x =
[[129 122 123 130 124 128 132 126]
 [123 139 139 118 132 122 121 136]
 [129 117 117 133 121 137 140 117]
 [153 137 122 135 133 116 123 118]
 [129 127 126 131 123 130 133 125]
 [133 127 124 128 126 128 127 132]
 [120 123 121 118 123 135 131 132]
 [130 122 126 132 124 130 132 125]
 [156 129 120 138 133 112 123 124]
 [121 140 144 121 137 116 116 134]
 [125 128 128 123 128 126 130 129]
 [121 136 137 121 132 123 120 137]
 [132 123 125 131 128 129 137 131]
 [129 117 115 132 121 133 141 123]
 [132 117 114 131 118 134 139 118]
 [122 139 136 121 132 121 117 135]]
Rows and columns are counted from 1.
(1, 1) -> 129
(14, 7) -> 141
(14, 5) -> 121
(6, 8) -> 132
(9, 8) -> 124
(2, 2) -> 139
(6, 4) -> 128
(5, 2) -> 127
(11, 5) -> 128
(11, 3) -> 128
(13, 3) -> 125
(13, 6) -> 129
(5, 5) -> 123
(9, 5) -> 133
(6, 7) -> 127
(13, 7) -> 137
(16, 8) -> 135
(16, 3) -> 136
(5, 7) -> 133
(12, 2) -> 136
(2, 3) -> 139
(13, 8) -> 131
(3, 5) -> 121
(12, 6) -> 123
(10, 8) -> 134
(14, 2) -> 117
(4, 6) -> 116
(13, 5) -> 128
(13, 1) -> 132
(12, 7) -> 120
(9, 6) -> 112
(7, 2) -> 123
(9, 3) -> 120
(2, 4) -> 118
(16, 4) -> 121

A =
[[126 133 147 116 127 133 127 154]
 [129 140 136 119 130 128 127 130]
 [127 133 135 124 127 136 129 135]
 [134 147 129 125 132 130 130 127]
 [125 131 143 114 130 128 128 145]
 [127 140 138 122 129 128 129 132]
 [126 127 134 122 129 138 134 128]
 [126 133 153 104 127 136 126 137]
 [128 134 139 121 128 130 133 131]
 [131 150 132 124 128 131 132 127]
 [135 139 128 124 130 133 134 131]
 [128 139 132 125 128 128 132 128]
 [129 139 131 125 127 132 128 133]
 [125 132 139 118 128 144 134 130]]
Rows and columns are counted from 1.
row 1 col 1 => 126
row 5 col 1 => 125
row 2 col 6 => 128
row 13 col 3 => 131
row 2 col 5 => 130
row 9 col 7 => 133
row 8 col 7 => 126
row 3 col 1 => 127
row 10 col 7 => 132
row 8 col 4 => 104
row 12 col 4 => 125
row 11 col 8 => 131
row 7 col 7 => 134
row 9 col 3 => 139
row 13 col 8 => 133
row 12 col 2 => 139
row 8 col 3 => 153
row 10 col 4 => 124
row 14 col 8 => 130
row 7 col 8 => 128
row 7 col 5 => 129
row 5 col 4 => 114
row 10 col 2 => 150
row 9 col 2 => 134
row 4 col 4 => 125
row 4 col 6 => 130
row 13 col 2 => 139
row 14 col 7 => 134
row 6 col 4 => 122
row 9 col 4 => 121
row 3 col 4 => 124
row 10 col 5 => 128
row 7 col 1 => 126

grid =
[[126 144 122 126 117 132 112 116 120 113 124 140 124]
 [124 140 119 123 116 127 112 128 130 114 128 143 113]
 [141 150 133 128 136 123 134 123 133 126 138 131 135]
 [118 135 126 127 113 127 106 118 127 117 135 135 114]
 [128 150 123 132 118 131 118 119 126 119 132 141 125]
 [115 146 130 117 121 124 113 136 124 113 125 133 113]
 [133 144 123 125 125 118 119 117 133 113 131 132 122]
 [130 156 125 131 130 130 119 121 123 137 127 148 130]]
Rows and columns are counted from 1.
row 1 col 1 = 126
row 7 col 5 = 125
row 4 col 5 = 113
row 5 col 7 = 118
row 4 col 10 = 117
row 7 col 11 = 131
row 4 col 2 = 135
row 7 col 4 = 125
row 6 col 7 = 113
row 4 col 4 = 127
row 3 col 1 = 141
row 7 col 10 = 113
row 2 col 9 = 130
row 1 col 13 = 124
row 8 col 7 = 119
row 7 col 1 = 133
row 3 col 10 = 126
row 3 col 9 = 133
row 6 col 5 = 121
row 1 col 7 = 112
row 3 col 8 = 123
row 2 col 7 = 112
row 6 col 2 = 146
row 4 col 6 = 127
row 1 col 6 = 132
row 7 col 8 = 117
row 6 col 8 = 136
row 6 col 12 = 133
row 6 col 1 = 115
row 5 col 8 = 119
row 2 col 10 = 114
row 6 col 4 = 117

m =
[[128 127 128 127 126 128 129 128 129 128 127 129 126]
 [128 128 128 128 128 127 128 128 128 128 128 129 128]
 [130 137 134 129 151 131 129 115 119 136 137 107 151]]
Rows and columns are counted from 1.
(1, 1) = 128
(1, 8) = 128
(1, 9) = 129
(1, 10) = 128
(2, 2) = 128
(3, 5) = 151
(2, 8) = 128
(2, 11) = 128
(1, 3) = 128
(3, 11) = 137
(1, 4) = 127
(1, 13) = 126
(3, 13) = 151

B = [[99, 148, 143, 152], [131, 129, 134, 111]]
Indices start at 1.
(1, 1): 99
(1, 3): 143

M =
[[135 148 121 125]
 [135 130 102 136]
 [132 134 113 139]
 [128 131 116 144]
 [126 135 120 140]
 [144 139 116 124]
 [131 137 114 134]
 [125 132 118 144]
 [133 132 106 135]
 [147 143 107 122]
 [125 134 118 143]
 [132 143 125 131]
 [129 129 112 143]
 [125 133 117 142]]
Indices start at 1.
(1, 1)	135
(4, 2)	131
(9, 3)	106
(9, 2)	132
(4, 4)	144
(2, 1)	135
(1, 2)	148
(9, 1)	133
(4, 1)	128
(7, 1)	131
(7, 3)	114
(14, 4)	142
(13, 4)	143
(13, 1)	129
(10, 4)	122
(1, 3)	121
(7, 4)	134
(3, 2)	134
(3, 4)	139
(8, 3)	118
(1, 4)	125
(8, 4)	144
(12, 2)	143
(2, 3)	102

arr =
[[122 129 125 135 145 122 123]
 [116 130 128 138 151 126 117]]
Rows and columns are counted from 1.
(1, 1) -> 122
(1, 6) -> 122
(2, 2) -> 130
(1, 3) -> 125
(1, 5) -> 145
(2, 1) -> 116

a =
131  132  128  132
116  135  141  152
135  127  122  121
128  115  130  124
128  130  124  125
137  121  124  119
138  118  120  121
137  119  119  118
139  121  119  123
113  141  147  146
132  120  120  118
Indices start at 1.
(1, 1) -> 131
(2, 3) -> 141
(11, 3) -> 120
(3, 3) -> 122
(4, 2) -> 115
(7, 3) -> 120
(11, 2) -> 120
(8, 1) -> 137
(8, 2) -> 119
(7, 1) -> 138
(7, 4) -> 121
(9, 3) -> 119
(4, 4) -> 124
(10, 1) -> 113

W =
110,124,98,143
107,124,110,136
114,124,98,143
114,124,98,143
Rows and columns are counted from 1.
row 1 col 1 -> 110
row 1 col 2 -> 124
row 2 col 4 -> 136
row 3 col 1 -> 114
row 3 col 4 -> 143

data = ((143, 145, 130, 133, 128), (139, 131, 110, 131, 127), (141, 129, 110, 107, 131), (141, 121, 100, 118, 123))
Rows and columns are counted from 1.
(1, 1): 143
(1, 4): 133
(3, 5): 131
(2, 3): 110
(1, 5): 128
(4, 4): 118
(2, 1): 139
(4, 2): 121
(2, 4): 131
(3, 4): 107
(1, 3): 130

X =
[[115 125 123 128 130 129 129 120 123 131 143]
 [132 139 123 128 130 129 130 120 134 123 123]
 [145 127 123 138 131 115 129 120 134 142 136]
 [119 131 143 106 123 131 123 120 136 132 136]
 [119 149 138 128 101 129 134 120 131 132 135]
 [120 117 123 130 123 129 129 120 134 134 136]
 [119 124 135 128 121 113 128 124 136 137 117]
 [123 131 123 124 123 129 129 120 124 132 136]
 [119 131 123 128 123 129 135 120 134 132 136]
 [119 140 115 119 123 129 125 120 134 132 107]]
Indices start at 1.
(1, 1): 115
(2, 11): 123
(8, 10): 132
(7, 3): 135
(1, 7): 129
(10, 5): 123
(2, 10): 123
(1, 8): 120
(4, 9): 136
(5, 4): 128
(4, 3): 143
(5, 8): 120
(8, 8): 120
(6, 2): 117
(4, 11): 136
(9, 1): 119
(4, 10): 132
(4, 2): 131
(9, 6): 129
(6, 3): 123
(3, 6): 115
(7, 11): 117
(8, 5): 123
(7, 2): 124
(10, 6): 129
(8, 7): 129
(4, 7): 123
(9, 11): 136
(6, 8): 120
(3, 7): 129
(5, 6): 129
(4, 6): 131
